Each named turn below is shown by a few rows before and after it. Which turns, in which order, take the first row of each later pair to the second? The first pair is answered.
turn pag:
[  5 -10   6  52 -15  12 -18 -27  10   2  16  14 -20  66  12  21  20   3
 -21  17  -4   3  -8  22  25 -10] |-> [ -5   4 -16  32   8   3 -26 -25  14  26  33  13   0  45 -15 -28  29  16
 -21  18  10 -34  16  22 -30 -19]
[  7   4  34 -22 -17   2  15  17  16  -4 -35 -25  12 -20  12  38  16 -24
  13 -31   9  11  -4  10  12   5] |-> [ -2   8  31  13 -23   8  17   2  25  10 -19 -14 -13  14  32  36  25 -18
  -4 -18  -8  17  -1  20  33   5]
[  5   8   8  18   6  23   9  15 -11  -5 -10   2 -12  18  18  18  22  -4
  -2 -15  11  -6  -6   3  12  -1] |-> [ -3  18  -1  21  12  22   7  10  -7   4  -1   4 -13  21  15   2  28   1
  -6 -15  11 -17   3   8   1  -1]
turn zat:
[ 21   7   9  21  -6  15  22  25 -16 -29  12  21  17   8 -17  30  -7   0
  19  28 -14  -2   6  -9  25  16] |-> [ 26  22 -26  16 -23  13  15  16 -39 -13  33  23  -2  -5 -21 -18   2   7
   0   8   9   3   4 -10 -10 -16]
[  3   5   4 -25   7 -20   2 -18  31  16 -21 -20  27  -4  21  -4  17  -9
  -1 -13   7   4  27  29  -5 -30] |-> [  5   0   9 -39  17 -18   1  -8  32   5 -26 -23  37 -11   6   4   5  -8
  12  -2   3 -10  24  18 -11 -11]
[ -5 -23 -13  15  13  -4  -2  -5  16   6  22   2  22  -4   3 -16  -3   1
  -4  19   0 -18  -3 -13 -23  -5] |-> [ -6 -23  -3  27  10  -4   3 -14  21  10  21   6  17   6  15  -8   6  -2
 -12  15  -1  -6   1  -6  -8  -9]
[ 15   1  16 -26  -7   4 -24   7 -34 -19 -13   3  -2 -42 -27 -12 -12   4
  -5 -12   8   8  -3  -2  -9 -12] |-> [  9   0  30   8 -17  -1 -15 -11 -17 -13 -15   9 -13 -14   7  13   8  -4
 -22 -23  -4  31   6  22  31 -26]
turn sur:
[ -3  -4 -11   8 -15  10  -7  -2  -4  -6   8   2 -17   8   3   3  -7   1
   0   4  -3   5  -5   4   3   8] |-> [ -3  -5  -3 -13  -1  -1  -7   5   4 -10  -6  -4   7 -12  -7   3  -8   1
  13  -1   6  -6   5   3 -14   9]
[-13  28 -25  43 -18  10 -11 -34  13  27  27   0 -50  15  22 -29  11  22
 -45  11  -3  13  15  27  -4 -42] |-> [-10  25  -7 -19  27 -23 -11 -10  32  21  -7 -23  30 -38 -18 -25  14  16
  -7  -7  23 -18  44  25 -53 -41]
[  3  -5  17   1  11  -3   4  10  -7  -7 -12 -10  20  -6 -14  19  -1   7
   1  -3  -6  -7  -1  -4  14   5] |-> [  3  -2   3  18  -5   8   0   2 -17  -3   3   0  -9   8 -10  10  -5  13
 -10   5 -11  -1 -12  -8  18   6]
turn pid:
[ 12  41  -1 -25 -21  15  -2   9 -33 -22 -21  -4  12 -21  -1  13 -27 -35
 -10 -28  29   7 -28  -1   3 -23] |-> [  9  36   6 -31  -6  14  -3  17 -27 -26 -25  -7  28 -28 -14  17 -28 -33
   0 -22  29  -6 -22  -2  -3 -10]
[-11   3  11 -24  33 -28   8  -4  35  -2 -13 -18  73 -10 -16   9  24   4
  32 -15   1 -28  35  -7 -33  -1] |-> [  4  14 -21  26 -45  -6   3 -36 -11   1  15  -2 -24  21  36  -9  32  -1
 -24 -42  11  41  -2   1   1 -52]
[ -6   7   2  -8  11 -24   1 -13  15  13  -4  -8  17 -11  -3 -16  17   1
   2 -19  15  -7  27  12 -22 -24] |-> [  4   6 -15  12 -26   7  -5 -15 -22  -3  12   3 -40   4   3 -19  -4   4
 -11  -3  11  15 -14  -6   0 -16]
[ -5   7  -7  -4   6   6 -12  -1   6   2  15   7  -2  -5 -18 -26   3  11
  -6   4   2 -21   0  -1 -20   4] |-> [ -3   8  -6   0   2   3 -10  -5   4   7  16   5  -4  -4  -9 -33   7   5
 -11  -5   7 -15   4   3 -21  -6]
Then:
(2 to 3 turns a pair)
[ -1  -2  -4  17 -32   5  -3 -16   8   5 -10  -2 -13   7  27 -13  -6  -9
 -17   2  11  -3   0 -20  14   5] |-> [ -5  -1  -8   3 -16   5  -4  -7   7   5  -6  -5  -2  -1   8 -27 -13  -1
  -7  18   8 -26   3 -29  -3  24]  pag, pid
[  7  20 -55   8 -19  26  -9 -22  -8 -35  29  18 -21   2  -4 -30  22  12
 -14  -1 -16 -17 -11  12 -11  -7] |-> [ -1  21 -38  24  -9  14   1 -33  20 -23  26  19  -9  21  16 -12  39   7
 -16  -8 -27 -13  10  29   9 -13]  pid, zat
[ 10   5 -22 -32 -11   3 -19  17 -29 -10   8  -3 -12 -23 -23 -30 -14   1
   5   6  14  -1 -13 -10 -20  -7] |-> [ 12  -5  -1  -7 -22  18 -12  17 -24 -26  -1   4 -27   4  -1   8 -22  -4
   6  20  -7  17 -29 -11  28  14]  pag, pag, zat
[ -4   3  12  29  24 -17   2   2  18   5   0  21  15  28   3  21  11  28
 -23   7  -4 -17  23  14  14   6] |-> [ 10  -8  23   0  17 -23   4  17   6 -19 -26   9  34  -1 -10  43  -4  18
  -3  -6  13  -9   9   6  12  10]  pag, pag, pag
[ 11   9  -6   9 -34  14   4   7 -31 -31 -17  13 -10 -14 -11  21 -20   5
  14  12 -12  -1 -34 -18  17  14] |-> [ 10   8  -8  -3 -27  10   1  12 -28 -32 -21   8   1 -26 -20  14 -24   6
  19  12  -6  -8 -32 -19   1  16]  sur, sur, sur
[  5  -2 -18  14 -15  15   2   9 -23 -16   7   5 -18  13  -5 -18 -27  10
  -9  21  -4   9 -27 -19   6  27] |-> [ -1  -8  16  -9  17 -12  12  18  11 -16 -27  -9  42  -6 -11  16 -14  -1
  15   2  -1  -2   4  -5   4  28]  pid, pag
[ -9  11  15  18  -7  -7   7  18  37  -1  -3   1 -16  23  29  48  16 -10
  -2  -3 -30   3   1  10  39  11] |-> [-17  27 -10 -13  23 -22  -3  22  41  25  16  -5  10  -9  -2  -9  21   2
   0  -7 -11 -39  29   7 -32  -2]  pag, pag
[ 11  -3  -2   7  -8 -23  10 -10  13  10  -2  -1   6   8  22   9  23 -15
 -16 -25   6  30  10  32  10 -37] |-> [ 11  -1  -8  -7   1 -28   7  -8  11  11  -2   1  17  -7  10  -5  21 -12
 -10 -26  16  16  19  31 -13 -39]  pag, pag
